Turns in one plane each, and the order they were made in; the first pair answered
K277 (before => after):
[ 3 -6 -9 -4 -5  3 -9 -3  8  7  5  0 -4  3 -5 -9  3 -5 -4  5 13 -2  4  1
  5 -7 -4] => [  4 -10 -12  -2  -5   3  -9  -5   7   5   5  -1  -3   2  -6  -7   5  -3
  -6   4  14  -3   3   3   6  -9  -4]
[-12  -4  10   3 -12   7 -23   2   8   9  15 -28  20 -17  10  -3  -9   0
   7 -16 -12  -4   6   2   2  -5  -9] => [-13  -2  10  -1 -13   4 -26  14  13   8  10 -22  15 -13  14  -4  -6 -10
   8   2 -15  -6   9  -8   4 -10 -17]
[  3   6   6   1  -2   5  -6  -2  -5   6   7   0   6  -7   5   5 -12  16
   2 -15 -15  11   7 -12  12  -1 -11] => [  1  10   6  -3  -2   0 -11   2   0   7   4   3   2  -3   8   3 -10   9
   6  -7 -18  10   7 -15  11  -2 -17]
[ -2  -8  -6   8   5  -2  -4  10   1   8  -3   4  -9   7  -1  -2  -2  -1
 -10   1  17  -9  -2   3   0  -6   4] => [ -1  -8  -8   9   5  -1  -3   8   0   4  -3   5  -8  10  -5  -4  -6   5
 -12  -4  17 -10  -2   4   1  -5   7]
K396 (before => after):
[ -4   5 -28  -6  -4   6  -5  14  25   7  -2  10   2  -2  14 -11  21  -1
  -8  14  21 -19   5  -3  12  -2 -16] => [ -6   8 -23  -9  -7  -1 -15  17  26   6 -12   0  -7  -9  16 -18  10  -2
  -6  19  12 -14   3 -13  15  -7 -12]
[ 15   0  -2 -13   0 -27 -11   1  10  -1 -13   5 -20  10  -5 -11  -5  -6
  -9  21  12  13   5 -16  -3 -11  -1] => [ 11 -16   2   0  -8  -8 -24 -12  16   8  12 -20   5   4   1 -16 -10   5
  -6  -9   2   6  17  -3   4 -14  -9]
[ -5  10 -27 -13  -4   9   4  28   3 -15   4  13  -4  26 -10   6  28  -6
  -2  21  10  -3   3   2 -19  -1 -19] => [ -9  16  -8  -9 -16  -9 -25  29  13 -11 -17 -16 -22  12  -6  -9  -7  -3
   7  19 -17   3   5 -21  -4 -11 -10]
[  0  -9  28  -3  16   6   0  16   3   1  -1  14  -3  18  -4   9   5 -27
  -4  23  -1  14  -4  -7 -15   8  -5] => [  0 -15  37   0   8   5 -22   9  12   7   0 -10   0   8   1  -1 -13 -19
  -1  10 -20  15   0 -15  -3   1  -6]
K959 (before => after):
[ -6   9 -19   3  -5   6  -7 -11   3  15   8 -19  21 -29  -7  -7  -5  16
  -3 -28   3  -3   8   0  13 -11  -1] => [ -2  -7 -12   0   7   6  -9  -8   1  18  34   6  15   3 -14  -5   1 -22
 -11   2  10  16  11  -1   0 -23 -16]
[ 14  -2  -6   9 -10   5   8  -4   0   3  -3  -8   2   3   5   5  -4   5
   3  -2  -8  -3  17  15   0  18   3] => [15 -7 -2 10 -5  5  4 -4  0  5  3  0  3 15  7  4 -1 -7  0  7 -7  0 19 14
 -4 12 -6]
[ 3  0 -8 -2  1 -3 -7 -5  7  4  0 -9  8 -2  7  4  7 -1 -4 -1  6 -5  5  7
  2  0 -4] => [ 3 -3 -2 -1  2 -3 -7 -2  8  3  1 -7  5  1  5  3  8 -4 -1  2  4 -4  5  5
 -2 -3 -8]
[ 11  -9   0   4  11  -9  11  -4 -11  -6   2  14  -6  15 -17   4   0   2
   4  13  12  19  -1   6  -9 -11   8] => [ -7   7  20   6  -2  -3  -6   6  -2 -13 -16  -2   5   4  11   2 -10   6
  15   4 -18   5   1 -16  -3 -12  -2]
Now pairs of rows:
Between the rows of a pair lie 2 to 3 turns.
[ -6  -3  10   0  -2  12  -3  13   9  -7   5  -4  11   0   8   5  12 -12
   4  12  -6 -10  13  -2   9  -1 -23] => [ -1  -8   4   2   2   9   3   7   5  -4  14   6   6   7  -3   7  18 -17
  -2  18   6  -3  15   4   3  -3 -19]
K959 K959
[ -5  -2  14  11  -1  -3  -8  -7  -4  -9  -2 -10   8 -11   8   7  -6  10
   2 -14 -19  -2  -2   4   1   8   3] => [ -3   0  19  10   1 -15  -8   0  -5 -12  -7   0  -5  -5   7   6  -9   0
   3   5 -19   8  -6  -7  -2   5   6]
K959 K396 K959
[-18  16   7  -7   2  10   4   4  13   6  -2 -10  18 -11  16  18  10  20
  10 -16 -17 -16   3   4  -6   9  -6] => [-18  10  20  -7   7   9  -5   8  11   6   7   1  15   7  19  19  10   0
   7   1 -18  -6   4   0 -10   3 -19]
K959 K959
[  0  18   0   1  12 -19  11   0 -11 -10 -17  10 -12  -5  -5   6  -8  19
   1  -5  -4   6  -7  -8   2   9  26] => [ 11  -8   5   8   8 -14 -10 -20  -4   3  11  -8  -6   0 -17  -4 -20  15
  -1 -16  -3  16   7   3   6  -4  22]
K959 K396 K959
[ 12  -5   1  -4  -6  11 -18 -20   2   7   0 -22  10 -20 -16 -32 -18   9
   4 -10  -2  -2  -8   4   9   0   6] => [  7  -9  -5  -8   2  30 -11 -11   7   7  18  -5  21   0  -5 -27   3 -13
  -2   3  11 -11   2  13   4  -4 -20]
K277 K277 K396
[  6 -11   8   4  -7 -17 -29  -3  20  13  14 -14 -12   7 -12 -17 -22 -18
  -4  10 -11  18   0 -20  11 -20  -5] => [-13  25   8  -1 -14  -4  -8  16  18  -5 -24 -12   3 -14  16  -5  -8   5
   8  -4 -26 -16 -10 -31  16   8  -9]
K396 K396 K959
[ -4  -1   3   7  14  -1  19  -6  -6 -12  11  41  -2  -4  -5  12  18  15
 -10   0   9   2  -1  13  -6  19  15] => [-10   8   2   8   8  -3  15  -6  -2 -12  -3  28   1 -18   3  11  15  29
  -4 -12  -1  -8  -3   7   0  22  18]
K959 K959
[ -2   2  14  -3   6   8  -8  15   7  -1  11  27   1  30   8   4  -1 -34
   3  18  -1  12   9  -3 -16  -9 -15] => [  6  18 -16   4  -8  -1  -4  -7   8   8 -18 -13   1 -25  -4  -4 -17  28
  10 -28   7  -6   2   7  10   3  24]
K396 K959
[ -8   7  -2   5  -8   5   2  -4  -5 -10   0  -3   6 -14   8   0  -5   7
   4 -19 -12  -6   1  -3   3   5   3] => [-11  12  -1   2  -6   6  10   1  -8 -13   0  10   7  -5  10   7   3  -4
   6 -11  -8  -9   3  -2  -3   9  -2]
K396 K959 K959
[ -1  25 -44 -11  -1 -15  17  -4   9  -4 -13   7 -13  -3 -36   0  15   1
 -12  16  50   1 -16  21 -18 -18  15] => [-12  26 -10  -8 -22 -25 -33   1  26  -6 -33 -37 -18 -17 -14 -19 -25   2
  -1   9   0   3  -6 -18  -1 -35  10]
K396 K959 K959
[ -7   1  -7  -3  19  -6  -5   8  -8  -2 -17   5 -13  -4   1 -14   4 -12
   4  -1  12   1   7  -5  -3 -19  13] => [ -3 -11 -10   0  18   3  -6   2 -10   2  -2   2  -6   4  -1 -15   8 -12
   1 -10  16   2  12   5  -3 -23   7]
K396 K959 K396
[ 14  -2   5   2  12   7   7 -14   9  -1  10  -6   0   2  -2   3   0  14
   6 -13  15   0  10  12  28  -3  15] => [  2   8  24  -5  13   2   1   7  11 -11   0   7  -8  16  16   6  -4 -10
  12  11  -3   3   9  -9  21  -5  -1]
K396 K959
[ -3  -6  -4  -1  12  13  11  -5   6  -8 -37 -14  -2 -29  15   0 -19   6
 -19 -11   9  -3   5 -18   3 -16 -16] => [  0 -12   1  -5  19   8  12  -1   1  -7 -28   2 -13 -12   8   0 -10 -16
 -23  16  15  10   4 -21  -6 -21 -22]
K396 K959 K396
[ -2  17  17   4 -12 -11 -17   0   2  -7 -28 -26   6 -25   3 -18 -25  19
   5 -15 -20   3   3 -16  12  -7  11] => [  6  25  -6   3   8  -6  36   4 -19 -15 -24  27   5 -10 -13   6  10  16
  -6  -2  16   2 -10   9 -12  14  18]
K396 K396 K277
[  6  -3 -14   4  13  -5  28 -11  -9  -3   1  23  -3   6 -10  13  15   5
  -2   0  19  12  -6  10  -5   6  12] => [  6 -24   9  11   2   5 -11 -19   0   5  27  -6   8  15  -4   3  -4 -10
  -2  -9  -1  21  10   4   0 -12  -5]
K396 K396 K959
[ -4  -2  19  15  -8  11 -13  -4 -11  -8   6 -22  16  -5 -19  11 -24  12
   8 -24   3  12  -2   2 -10   6   8] => [-15  11  27   6  -4  13  -2  18 -13 -21  -7   3  12  12  -4  21 -12  -8
  10   0  -2   9 -10 -11 -22  11  -5]
K396 K959 K396
[ -7  -3   6   4   0  12  -5  -3  -2   4  16  -6  11   5   7   0   0  -5
   5 -11  -8  -4   6   0  -2  -2  -6] => [ -1   5   2  -3   9  -2   9   6  -7   3   6  16  -7  15  -2   2   5 -12
  -1  10   2   4  -3  -2 -10   0   0]
K959 K959 K396
[-10  -1  -2 -10   2  17   5  12   7  -3   5  15  11  15  23   9  19 -15
   1   7   5 -11  -2   7  -6  -1 -21] => [  2   7 -17  -5  -4  -6   0  -3   6   5 -23 -12  -2 -23   6  -6  -3  21
   0 -12   7 -11  -9   0  10   1  13]
K396 K959 K396
[  5   8 -21   3  -5   1  -1  -2   8  10  -8 -14   5 -14   2  -3  -1  23
   0  -2  16 -18   1   5   4   0   0] => [ 11  -2 -22   0   3   0   4  -4   3  12  10   0   2   2  -9   1   5   5
  -6  13  28  -7   2  14  -6  -7  -4]
K959 K959 K959
[-13  17 -15   4 -10  10   1  -1  12  15   2 -24   5 -11  15  -6   9   8
 -10  -9  10  -6  10   3  10  -5  -1] => [-12  26  -9  -2 -10  -2  -4  10  13  13 -12 -20 -11  -9  16  -9   0  -1
  -9   8   4   1   6 -14  11  -3   3]
K959 K396 K959
